Rotation paths and how fast each direction turns (degrees a step)
Each turn is a multiple of 5 degrees from 10 to 175, or 0.
Path 1:
[-40  64 -21 -46 -17  16  13 -28  25  15 -10 -48 -14 -15  25   8  57 -24
  -8  11  14]
[-27  20 -13 -30  -3   5   7 -25 -19  18   2   0  -7 -15 -34 -15  77 -76
  -4  19  30]
[-11  40  15 -29   7  11  35  15  -8  46  13  -7   0 -43 -35   2  59  -5
 -38 -18  49]
[-39  21 -15 -51 -53  -9  18 -21  11  74  15 -29  -9  -1 -37 -17  22  -3
 -18 -22  12]
[-45  59 -13 -39 -21   9  19 -19  28   7 -11 -52 -12  -2  14   8  65 -29
 -14 -11 -12]
[-20  21 -22 -31   0   5   3 -20 -28  37 -14  -7 -21 -11 -24   3  77 -66
  -3  33  22]
[-19  33  17 -30   1   2  32  -5  -2  31   1  -3  -1 -49 -28  -8  48 -14
 -29 -21  75]
[-29  34 -19 -48 -48  13  15 -20  10  69  41 -18   4 -13 -31 -28  21  -8
 -21 -11  10]
[-45  45  -1 -38 -24  -2  29  -9  23   8  -6 -46  -9  13 -14   4  73 -26
 -18 -25 -20]
[-20  26 -26 -39  -1   4   4 -14 -22  48 -25 -21 -34  -9  -6  24  71 -41
 -12  37  24]
[-33  29   9 -35  -5  -4  16 -27   0  19 -13  -8  -3 -45 -25 -14  40 -37
 -18 -18  83]
[-22  50 -12 -36 -31  35  22 -13   6  57  47 -10  14 -30 -26 -31  33 -19
 -24  -5   7]
[ 12   4 -18  -5  -3  16 -10   0  -9  24  11   4  -3  -3   7   3  -7   3
  -1  26  -9] -> 170
[ -6   7  -4  -3  -8  -3  16  -7  10   6  -3 -12  -3  20   5   1   4  20
  22  -2 -21] -> 85
Path 2:
[ 39 -11 -34  23  49  17 -12  28 -24 -13  55 -38 -31 -24 -27   2  15  19
 -33  -9  22]
[ 22 -14 -40  39  36  -1 -29  19   5  31  47 -21 -63 -10   4 -34  -4  -3
   8 -40   7]
[ -4  17  -7   4  64  48 -26  -4  19  11  44 -16 -45  -5   5   4 -29  21
 -11 -56  15]
[ 26  -7 -30  37  50  65   0 -26  -3   4   8   5 -50 -39  -3  21   8 -12
  -7 -36   6]
[ 15  11 -11  56  21  34  -4  25  42 -17  28 -20 -52 -24 -34  12  20 -12
 -36 -23  24]
[ -1  12 -12  46  33  31 -31  11   6   3  46   8 -46  -6   5 -31  59   3
   0 -25  45]
[-32  13 -38  24  38  17  -9 -14  24 -20  47 -33 -28 -45  21  -3  14  20
  11 -48  34]
[ 10  12 -50  24  79  14  -2  -9  -6 -28  16 -19 -38 -18 -10  15  36  34
  -4 -23 -11]
[ 49 -18 -45  37  36  12  -3  23 -18  -8  56 -44 -22 -29 -19   4  14  13
 -19 -23  28]
[  7  -6 -31  25  45   3 -34  28   5  27  48 -24 -73  -6  -4 -33  -5   4
 -14 -26  -1]
[ 15  12 -15  13  57  53 -20  -7  13  16  46 -14 -33  -2   9   5 -26  19
   8 -70  24]
[  6  -4 -24  28  51  64  -3 -20   4  -3  10  -4 -64 -47  -5  22   1 -10
 -28 -25  -1]
[ -2   4   8  -5 -10   1   7   9  14 -10  15 -20  17  -7  -5  12 -18   4
  -9  -8  16] -> 170
[  0   4  -9  -6  14  12  12 -20  -3 -13 -17   0   5 -11  -1  25  -5   6
   0  -3 -13] -> 90
[  9 -14   0  -5  -7  17   2 -10 -28   5  10   4  11 -15  11  -1   4  -4
   1   5  19] -> 140
Path 3:
[ -1 -23 -18   9  14  44 -37  28 -41  -4 -22 -17 -24 -13 -23  27 -38  -4
  14   8  72]
[-10 -30 -15 -14  10  29 -43  37 -38  54  21   8  10 -11  21  53 -16  -4
  21  29  28]
[ 23  -2 -10  -9 -22  36 -71  13 -38 -12   2  10  -7  -7  -2  31 -57 -12
  28 -11  43]
[-25 -53   0  -6 -16  38 -32  21 -44   0  51  10  18 -19   8  27 -12   0
  28  27  55]
[-15  10 -38 -27  -1  35 -61   2 -46  -4   9 -16 -10  13 -14  30 -26  -6
  -2   8  69]
[ -2 -52 -13  -5 -20  37 -21  56 -60  21  17 -12  13  -3   3  43 -27  -9
 -10   0  31]
[-10   2 -31 -37 -18  39 -52   3 -25 -10  16  12  19  -2  27  51 -59 -19
   1  21  31]
[  3 -33   0 -18 -42  25 -18  18 -71 -29  43  -5   9   2   7  45 -14  -2
  26 -14  41]
[-39 -10 -44 -17  -3  53 -10   7 -43 -32  13   3  -6 -12  11  38 -35  -8
 -18  32  59]
[  2 -22 -25 -35  -7  16  -6  30 -68   4   2 -38   7  21  11  74 -11  -5
   8  -4  34]
[ -1  -8 -31  -4 -19  51 -10  28 -45 -21   4  25 -12 -21  28  60 -58 -16
  -9  11  11]
[ -3 -22  -5 -36 -12  14  -5   0 -43 -34  13 -13  17  -3  27  70 -26  -6
  55  17  41]
[  3  -5   9  10   9   1 -29   4   8  23   1   6  -2  -5 -12 -16   1   3
  12   2  12] -> 20
[ -5  17  -6 -23   9 -14 -11 -15   4  12   7  -6   8  13   9  12  10   0
  10   7   0] -> 145
[  0  -1 -12   0  13   2   3  18  -2  24 -20 -14  -3   8  -5   8   0  -2
 -22   1  -4] -> 85
Path 4:
[-35 -57  10   7  -6 -32  25  26  -3 -51  27  -8 -28 -17  13 -14  33 -26
  31 -41  17]
[ 16 -16 -26   8 -16  30 -12  -2  26 -29  16 -31 -35 -16 -13   0 -18 -81
  -2  35  39]
[-31 -27 -24  24 -55 -38  26  20  -6 -32 -27 -24 -62  12   0 -21  36  -4
 -19   2  10]
[-21 -67   0  28   3  -1   7 -22  17 -39  38 -11 -14  -8  18   1   3 -59
  50 -19  21]
[  2   1 -13  -9 -33   4  12  40  24 -29  17 -42 -53 -19 -12 -10  10 -53
 -48  24  35]
[-17 -55 -32  43 -33 -26  10   3 -22 -50 -37  -2 -42  11   0 -25  14 -27
  40   2  11]
[-45 -40  -5   4 -22  -6  16 -20  46 -18  60 -41 -26 -14  12  27   5 -55
   0  -1  28]
[ 25 -26  -7   6 -11   3   6  54   1 -46 -15 -18 -50  -7   3 -53  30 -49
 -21  -3  24]
[-36 -30 -28  44 -41 -31   8 -20  -7 -40  -2 -14 -38  -7 -21  22 -20 -36
  40  24  29]
[-38 -55 -18 -19 -15  16  19   2  34 -14  26 -37 -39   0  28 -14  42 -41
 -28 -19   9]
[ 32 -17  13  57 -20 -24   6  30   4 -60   5  -8 -31  -3  -9 -26  -2 -67
  12   5  28]
[-56 -36 -42 -17 -37  -7  11  -3  -5 -25   3 -35 -62 -32 -17  15  -6 -16
  17  17  27]
[-10 -22  -7 -10   5   8   5   0  -6   4  13   8   8 -11 -12  23  -4   6
  19  -3  11] -> 135
[ 28   3   9 -13  -1  14  13   7   3 -17  11  -3   3  10 -19  -4  -2   0
   0   9   7] -> 120
Path 5:
[ -3  16   9  27  20 -21 -12  37 -10   7   8 -39   1  67  67  -2   0 -21
  10   4   9]
[  1  19  32  29  48  -9 -14   2  -1  21   6 -38  -1  81  28   3  11  27
   5  -5  12]
[  9  16   4  24  14 -11 -35   8 -24  38  25 -55  -1  57  35  14   3  -7
  38 -20  -3]
[-10  17   2  22   9  -6   8  29   0  31  38 -65  13  59  30  14   9  26
   0 -16  30]
[-21  -2  19  48  14 -38  -6   6 -10  24  10 -41  19  59  44  13  17 -18
  14 -27  18]
[ -8  12  46  24  39  -9  -7  28  -1  19  13 -69  -4  48  37 -18   9  -8
  10  -4  18]
[  3  10  26  21  33 -24 -21 -11  -9  41  14 -67   6  53  -3  13  28   6
  15 -36  10]
[  2  13   3   5   4 -21 -11  39 -12  34  31 -81   7  36  26   9  19 -23
  12 -20  16]
[-13   9  15  22  26 -41  10  23   7  16   7 -54  19  57  16  15  37  -1
 -23 -20  29]
[  5   8  28  20  36 -42 -24  22 -10  15  -5 -48  -2  51  36  -4  22 -45
   8 -13   5]
[ 16  23  24  -5  48 -12 -18  25   1  20   8 -66 -10  64   6  -2  27  12
  -6  -1   9]
[ 19  18 -15   9  13 -41 -27  14 -19  27  13 -49   4  64  17  30  29 -13
   8 -26  -1]
[  2   4   2 -12  -5  15   1  27   3  -4   8 -14  -9 -10  16 -15 -10  -9
   3  16   2] -> 155
[  6   4 -25 -11 -20   3   0   5  -5  12  19 -13   5  -5 -11  16   2   9
   3  -8   1] -> 85
[ -9   0  -1  17  -7  18   1  -9  -3   4  10  10   2   9  19   1 -20  19
  15   1   1] -> 25
